In the data rows, the value 128 means zero.
Each row in the table below has a label, given by one hidden rule.
139,064,020,124,140,113,175,142,159,038,143,126,155,206,117,003,109,156,114,112,102,111,108,038,000,046,130,155,076,140,094,082,104,106,178,114,132,177,155,120,105,159,204,136,106 inn
161,067,065,130,161,107,097,128,245,098,203,122,150,089,151,173,155,141,110,098,071,150,158,159,085,104,123,122,108,028,104,067,091,101,171,205,135,200,100,108,146,109,127,135,054 inn
146,098,038,171,181,108,116,099,157,164,105,136,097,113,168,111,208,125,078,176,102,181,134,170,113,117,145,134,129,077,109,070,135,131,164,178,149,104,193,119,092,120,227,117,077 inn
099,127,188,145,163,089,074,107,093,177,153,150,088,063,192,237,141,120,096,153,132,131,144,180,238,158,133,134,127,185,187,134,160,156,112,157,128,060,160,145,128,110,111,137,083 fern
125,134,014,114,113,157,106,108,189,075,137,108,149,152,108,013,162,111,113,117,113,172,157,151,121,113,121,131,066,061,089,106,132,117,177,170,107,169,109,110,144,143,126,112,105 silk
155,120,063,098,074,114,110,110,250,059,163,086,184,160,111,120,111,138,109,092,099,115,138,088,100,085,104,132,078,089,054,080,079,105,190,250,130,172,102,122,159,115,109,132,077 inn
123,110,056,160,113,151,127,099,161,157,101,119,144,143,113,055,186,184,128,148,095,188,156,112,170,133,120,128,116,134,150,191,142,142,143,086,108,078,134,111,136,138,151,105,085 seed
138,100,128,134,084,148,131,112,192,120,119,132,124,104,149,157,139,113,124,156,109,098,145,126,221,160,116,107,126,146,099,129,133,125,139,222,118,117,114,129,134,122,133,111,097 silk
081,164,154,132,139,122,142,129,059,126,149,099,140,163,105,121,063,112,150,140,147,102,117,160,131,154,145,132,143,058,129,225,146,138,119,121,110,194,106,140,117,169,150,128,148 seed
125,213,181,107,157,088,117,134,125,129,149,137,122,131,101,149,050,092,140,089,126,098,100,044,104,148,109,109,123,136,135,103,107,117,097,154,143,145,079,166,130,118,088,122,156 seed
118,118,107,155,122,145,150,126,061,153,048,146,115,174,125,079,140,124,142,147,125,127,128,137,195,130,151,130,115,178,158,155,154,165,116,052,127,071,124,103,093,149,140,112,089 seed
146,151,115,143,189,106,138,143,122,097,107,125,093,109,143,123,174,166,106,138,137,068,124,094,089,100,110,149,118,133,135,114,105,129,165,090,147,104,164,127,111,150,133,167,151 jar
132,093,028,139,085,125,181,118,096,133,183,121,121,135,158,099,149,158,115,114,150,153,146,091,043,079,133,133,113,060,084,123,121,118,099,088,129,082,157,104,106,147,136,124,126 jar
159,124,103,121,219,119,132,128,114,144,110,157,090,115,175,215,109,175,117,130,156,079,123,144,149,135,138,143,173,194,169,170,111,160,090,058,135,123,138,133,106,099,146,149,153 seed
104,087,140,131,114,122,092,101,144,144,134,107,118,137,148,088,118,148,118,133,134,151,143,125,140,125,125,134,111,129,132,130,144,150,123,123,116,115,177,101,117,129,115,120,085 fern
101,125,116,124,088,148,090,109,109,146,109,133,111,092,160,129,227,123,129,154,108,177,149,225,180,160,107,120,128,079,108,200,199,161,138,249,133,078,142,124,163,128,112,109,037 pond
057,172,209,149,024,197,132,090,015,173,060,133,135,114,123,120,140,064,170,197,110,222,107,172,213,185,148,088,153,126,108,255,237,151,065,195,094,080,088,107,185,167,099,069,116 seed
084,134,198,134,056,176,103,101,109,201,072,159,110,110,113,138,122,079,148,186,136,222,147,211,213,194,122,092,145,141,123,246,206,153,085,134,116,109,127,122,149,131,113,104,064 pond
100,121,076,117,094,137,132,134,199,094,137,106,165,133,083,091,122,131,128,100,100,161,118,095,100,116,117,129,113,076,101,105,132,116,140,192,142,166,086,155,151,104,119,117,142 silk
165,087,178,150,172,128,151,123,130,153,149,129,095,112,153,153,136,148,115,140,140,105,130,091,093,127,139,143,101,157,148,103,136,143,141,056,137,046,161,145,107,125,132,167,145 jar
067,179,203,147,115,171,192,130,035,157,042,134,094,167,116,125,075,079,220,149,184,137,114,135,125,138,135,118,170,133,150,218,159,131,092,099,130,122,092,151,144,164,124,100,168 seed
160,140,091,149,244,103,166,143,108,082,086,121,119,153,150,164,100,205,130,100,130,058,129,042,048,064,127,146,126,131,113,000,067,108,140,036,151,156,135,150,034,175,148,163,211 inn
105,125,029,129,168,118,144,136,082,102,053,120,137,134,089,149,105,107,112,113,160,118,144,074,094,151,134,121,119,157,166,132,121,114,119,102,124,109,141,144,124,147,183,131,174 inn
152,046,000,161,129,151,215,111,181,040,166,077,185,233,054,067,255,130,130,122,094,060,122,000,032,000,150,163,043,039,097,052,063,109,156,117,122,167,127,084,107,172,238,153,197 inn
105,149,121,105,082,120,059,115,252,115,184,129,176,094,131,102,117,046,127,118,075,160,149,190,138,148,096,117,095,071,108,149,149,134,144,224,121,158,136,121,192,091,129,082,058 pond
129,147,095,094,125,117,071,114,195,124,187,144,195,119,117,122,146,114,112,091,104,103,156,140,166,115,109,113,087,083,080,083,126,108,135,215,134,163,165,130,148,103,127,098,110 jar
179,164,170,114,255,091,111,154,165,131,198,151,093,078,169,255,062,150,089,144,149,080,125,163,101,150,107,131,159,166,186,091,092,138,119,093,168,095,171,142,110,078,043,148,104 fern
072,107,039,149,085,179,195,139,105,085,150,099,189,191,087,001,183,103,141,112,116,168,115,075,113,081,136,147,127,077,065,148,158,106,143,153,111,166,080,081,112,153,157,145,182 silk
105,115,176,114,062,133,095,107,213,156,150,127,171,066,106,136,159,104,114,122,089,228,143,218,174,132,126,110,106,082,099,122,166,133,140,227,126,090,095,111,218,108,098,093,088 seed
115,132,146,139,089,163,181,107,102,184,052,118,118,174,123,048,196,148,124,192,115,163,118,158,171,117,151,146,154,151,145,227,178,149,115,083,115,158,124,125,066,143,209,133,171 silk
133,224,178,068,097,099,095,141,149,103,172,125,133,124,112,233,041,015,183,088,161,074,108,198,135,176,094,111,157,147,126,149,138,074,120,192,127,243,052,180,147,084,012,105,175 pond
135,177,240,148,192,133,184,126,024,183,055,173,056,123,145,209,093,130,155,145,176,104,112,113,166,162,153,122,193,255,210,126,140,169,093,000,117,020,226,134,060,131,141,164,200 jar
165,045,036,161,139,155,159,113,152,106,095,119,175,124,117,000,165,158,048,137,107,078,143,104,072,068,130,158,070,084,106,055,125,150,144,197,131,126,122,109,126,122,167,137,095 inn
125,147,157,140,131,150,148,149,036,146,127,112,139,142,115,150,093,120,154,129,166,081,114,131,159,096,144,121,112,150,126,113,162,143,107,088,122,148,089,123,099,154,168,122,147 silk
083,093,172,136,129,148,100,105,109,228,125,169,085,084,201,209,159,139,098,155,142,191,139,255,201,169,121,104,133,190,158,145,160,148,078,093,118,015,153,143,129,101,144,111,063 jar
126,146,100,125,141,108,105,145,147,145,118,139,091,176,121,186,148,131,130,075,123,031,114,091,098,114,117,138,143,119,120,157,081,119,133,135,128,180,138,145,129,109,069,127,159 pond
158,123,103,121,190,091,139,149,131,144,100,137,078,135,151,200,138,205,073,144,135,093,142,059,093,112,149,131,126,183,135,082,085,145,146,013,141,087,174,149,069,132,125,163,056 jar
112,176,135,117,115,124,117,154,186,056,218,082,154,149,104,153,105,090,153,093,145,079,107,072,031,105,100,137,104,089,094,117,084,080,153,194,128,222,087,145,125,115,066,118,185 pond
093,145,173,112,085,136,114,134,190,116,118,125,129,108,121,064,165,120,106,110,126,182,144,140,127,125,121,127,108,108,103,129,146,145,129,227,127,133,143,130,107,093,119,114,088 fern
077,071,134,140,120,189,149,100,092,116,064,092,167,149,091,000,207,104,165,161,113,164,129,110,154,077,153,133,060,068,087,196,148,160,108,089,108,175,116,097,121,186,184,128,135 silk
114,167,207,104,108,120,108,116,129,114,135,120,162,104,136,107,121,104,148,130,128,130,154,188,149,156,104,111,136,096,117,189,114,097,117,167,129,143,088,130,175,106,054,095,116 pond
105,091,115,177,087,194,118,073,141,155,039,167,101,096,153,109,212,155,100,172,102,179,163,205,165,129,158,126,125,117,143,159,217,192,082,092,115,000,211,094,101,149,199,134,054 jar
071,107,109,130,063,184,127,107,072,177,035,148,123,125,133,086,176,133,141,172,112,211,126,190,227,160,152,095,134,096,140,241,149,179,088,149,112,058,106,127,127,149,162,093,130 seed
126,093,133,157,112,133,122,101,129,163,083,147,154,108,163,126,195,153,101,165,126,238,154,121,181,121,135,110,094,192,135,160,123,140,129,064,127,056,116,122,134,093,137,123,102 seed
150,084,111,106,074,102,057,104,255,111,203,132,153,090,140,161,142,142,061,122,080,161,150,222,116,116,106,111,082,082,107,143,133,145,164,224,143,115,141,130,175,091,141,121,022 jar
179,081,056,138,211,109,168,146,185,122,136,139,100,138,150,063,119,179,098,109,128,096,134,038,093,095,122,156,086,157,127,042,105,114,166,043,135,116,185,145,088,135,140,162,143 jar
137,173,192,125,138,129,152,161,105,125,066,130,121,145,114,139,031,087,153,123,174,067,094,068,120,124,148,129,160,144,169,192,131,118,127,017,123,131,098,163,111,148,131,143,172 seed
084,139,172,113,029,148,158,134,066,107,100,145,105,118,104,133,069,103,146,148,145,128,113,105,172,136,129,119,169,090,121,163,142,121,113,120,109,158,110,122,141,153,068,108,179 pond
131,148,164,162,074,154,155,101,138,150,104,152,098,097,142,145,143,146,126,140,116,172,141,148,174,145,140,116,128,128,151,163,139,165,099,091,112,098,198,107,127,126,186,125,104 jar
155,140,173,091,166,100,059,130,174,094,220,114,136,137,114,196,061,141,153,058,145,115,114,137,089,113,104,135,129,089,117,002,147,116,163,156,141,124,101,127,114,090,120,082,127 inn
130,137,218,091,142,087,156,151,081,118,126,125,095,093,139,190,111,047,135,071,151,096,103,066,115,163,128,122,170,179,158,102,147,128,116,054,140,221,126,155,127,132,093,126,170 fern
086,182,189,122,080,123,155,148,000,176,069,137,101,129,102,153,000,104,229,143,165,039,098,168,104,151,129,119,172,139,166,179,157,119,086,085,126,229,078,164,093,142,104,152,236 seed
194,043,000,124,231,090,112,133,216,123,146,123,149,135,169,233,145,167,066,099,102,090,146,112,119,060,114,156,112,133,128,009,038,130,185,092,151,084,197,123,097,136,147,174,110 jar
169,031,000,130,130,129,140,114,243,078,104,102,182,162,106,043,255,192,104,130,103,161,117,080,070,051,138,165,047,041,096,111,107,128,155,127,124,109,191,086,092,186,170,173,124 jar
132,100,077,140,035,151,106,119,108,149,076,140,166,139,125,112,131,112,099,157,137,175,125,130,171,108,148,118,131,088,117,199,162,141,132,145,114,074,109,112,123,158,140,120,113 seed
140,121,159,122,102,122,163,137,075,114,088,130,098,142,107,164,144,143,115,161,133,096,119,122,120,100,150,142,141,122,129,077,115,136,138,051,117,106,157,126,103,145,121,152,145 jar
102,168,106,112,024,137,148,136,200,093,152,103,174,136,091,150,109,123,139,116,107,145,122,145,115,117,102,130,118,046,083,112,108,091,141,172,134,203,100,115,173,111,099,101,092 pond
111,147,240,140,102,190,152,104,058,193,057,155,136,067,112,148,075,143,093,168,114,133,127,177,191,158,140,124,153,199,170,255,198,162,087,144,114,116,097,110,113,155,112,092,102 seed
112,179,197,119,108,097,090,123,131,168,123,155,127,071,165,195,149,106,136,129,129,136,149,183,168,162,124,097,163,124,128,167,132,153,109,187,133,096,069,135,122,105,108,092,130 seed
093,112,111,175,037,168,151,111,004,141,058,129,125,139,079,071,160,123,165,162,146,190,103,158,156,121,151,118,111,101,102,255,184,168,107,085,102,082,104,084,111,150,224,098,147 silk
Which label does each new row get?
154,169,081,120,211,118,149,130,116,110,113,122,112,146,099,110,148,120,147,131,168,049,108,048,080,144,137,148,175,195,115,180,113,113,107,080,125,178,094,124,100,159,141,147,175 -> seed
143,104,195,150,212,133,100,123,122,142,168,136,102,099,176,188,088,162,095,161,144,158,118,052,130,136,113,139,160,184,182,077,092,125,111,079,146,110,188,138,086,102,163,135,122 -> jar
141,142,182,074,073,107,085,150,170,133,175,132,125,098,173,248,060,055,133,105,118,137,131,204,168,122,117,114,152,182,148,134,151,114,135,185,130,119,092,141,166,099,054,126,151 -> pond
118,225,190,072,076,108,082,127,151,111,154,115,155,108,121,153,021,055,158,112,109,096,118,194,115,169,097,101,138,063,091,141,165,111,135,255,132,218,074,146,204,093,003,065,128 -> pond
118,148,051,101,085,150,187,135,080,052,117,084,169,187,060,020,120,154,190,113,137,120,107,021,063,079,151,129,126,006,098,114,109,092,129,113,104,236,091,110,129,155,161,136,184 -> silk
148,205,198,130,147,117,131,156,065,144,105,118,105,135,125,128,109,127,154,112,171,106,105,075,119,151,142,120,165,177,179,162,120,096,099,119,136,182,084,157,100,138,115,149,157 -> seed
126,082,064,136,041,169,190,113,099,095,094,119,151,171,088,002,170,144,143,138,146,109,116,140,071,103,153,121,073,082,100,170,158,161,113,098,116,163,092,087,132,158,178,144,138 -> silk
064,178,106,126,034,186,183,136,077,128,125,105,188,160,075,016,128,046,196,122,136,168,117,122,131,131,132,128,104,092,058,226,200,124,105,168,093,202,050,123,165,150,128,111,154 -> seed
122,123,089,138,020,149,116,121,173,117,112,117,153,171,100,070,182,147,141,140,109,219,155,102,107,127,120,148,112,057,083,107,137,153,112,112,113,143,051,110,130,146,173,107,180 -> silk
109,193,234,123,110,140,142,141,069,168,099,157,108,126,150,132,087,109,161,139,166,092,082,138,102,142,140,123,159,255,170,111,099,116,106,126,120,147,087,146,115,131,140,130,139 -> silk
142,131,255,135,197,073,095,159,109,188,198,164,042,099,172,255,084,138,074,154,165,067,124,186,132,194,129,121,187,255,202,135,057,117,107,075,149,072,166,170,131,094,101,127,153 -> fern
126,125,123,139,120,150,138,138,054,146,113,140,131,120,148,125,146,161,149,168,147,107,112,094,164,152,157,126,154,153,182,132,147,146,118,084,123,115,155,136,104,132,149,131,179 -> jar
143,171,244,083,080,102,108,149,207,105,208,113,136,113,118,161,060,073,130,078,137,082,114,128,105,164,101,111,108,058,096,151,111,094,151,190,129,163,074,163,175,099,051,095,138 -> pond
117,172,255,102,132,111,100,143,021,177,106,155,055,079,157,152,066,110,147,133,144,131,113,203,217,222,126,107,181,191,165,146,126,135,079,090,134,110,094,164,149,094,055,113,159 -> pond
154,063,095,188,187,159,100,127,117,108,106,154,094,113,160,185,185,183,099,178,092,142,146,125,122,155,140,140,119,160,141,062,158,170,139,041,122,039,167,140,113,164,242,188,112 -> inn
152,080,048,154,242,132,163,159,055,172,127,142,080,127,163,164,102,187,134,132,158,092,108,084,137,129,144,136,145,167,198,020,082,157,133,030,129,116,182,151,075,135,146,169,171 -> jar
179,030,069,162,164,106,094,128,168,139,144,148,081,099,166,124,166,181,105,140,118,098,179,098,119,149,133,146,113,169,156,053,112,124,151,142,162,028,211,124,127,119,111,140,048 -> jar
119,184,226,122,113,123,114,154,094,179,160,155,088,073,122,244,055,114,140,127,154,097,126,150,174,166,122,121,171,186,182,215,094,113,109,052,143,152,150,155,120,137,098,112,180 -> pond
104,056,144,142,078,151,158,113,112,153,066,133,132,146,128,083,219,152,133,161,128,179,143,160,189,137,144,123,106,134,112,199,203,140,107,169,115,114,127,107,148,153,232,119,120 -> silk
093,166,129,143,063,115,129,134,140,094,117,115,145,145,134,089,119,094,150,125,133,133,121,189,175,135,136,103,132,121,139,154,159,116,106,132,120,154,046,139,159,146,095,103,177 -> seed
134,098,032,148,042,162,118,120,151,096,087,101,163,157,093,000,208,068,143,127,137,169,116,097,134,098,125,134,087,010,090,132,164,102,116,140,103,144,078,097,131,153,175,132,118 -> silk
152,081,023,123,126,134,118,099,163,116,123,127,166,148,111,056,178,136,151,116,132,102,128,085,079,109,132,134,125,086,089,140,091,101,146,194,126,171,096,122,121,148,188,125,116 -> silk
096,130,163,107,137,150,149,138,141,149,132,110,157,129,094,121,128,100,175,125,131,151,112,118,076,121,130,115,129,059,115,150,143,131,135,214,114,196,079,119,159,135,091,102,150 -> seed
137,102,073,134,134,145,166,116,132,097,115,098,146,170,088,047,132,196,103,130,129,128,104,064,052,061,155,158,109,087,115,022,117,124,152,058,128,132,125,106,122,147,172,161,158 -> inn
129,107,059,112,174,124,154,125,139,075,133,109,115,181,096,106,079,186,112,107,136,107,117,068,138,097,133,155,087,069,102,108,081,092,152,140,134,175,092,113,105,151,168,153,165 -> silk
169,085,015,159,153,129,171,133,204,078,086,096,141,165,133,044,236,151,114,160,114,174,120,032,066,064,118,147,067,053,114,071,124,149,143,161,125,104,129,102,132,131,163,153,089 -> inn
139,096,130,155,172,116,121,130,106,133,112,144,108,108,136,113,155,126,117,179,138,113,152,128,134,090,144,137,149,095,157,037,104,126,112,087,120,096,166,126,118,118,124,163,130 -> jar
Which column or columns does the hidden rule look at? Columns are counted from 0, in order:
31 38 42
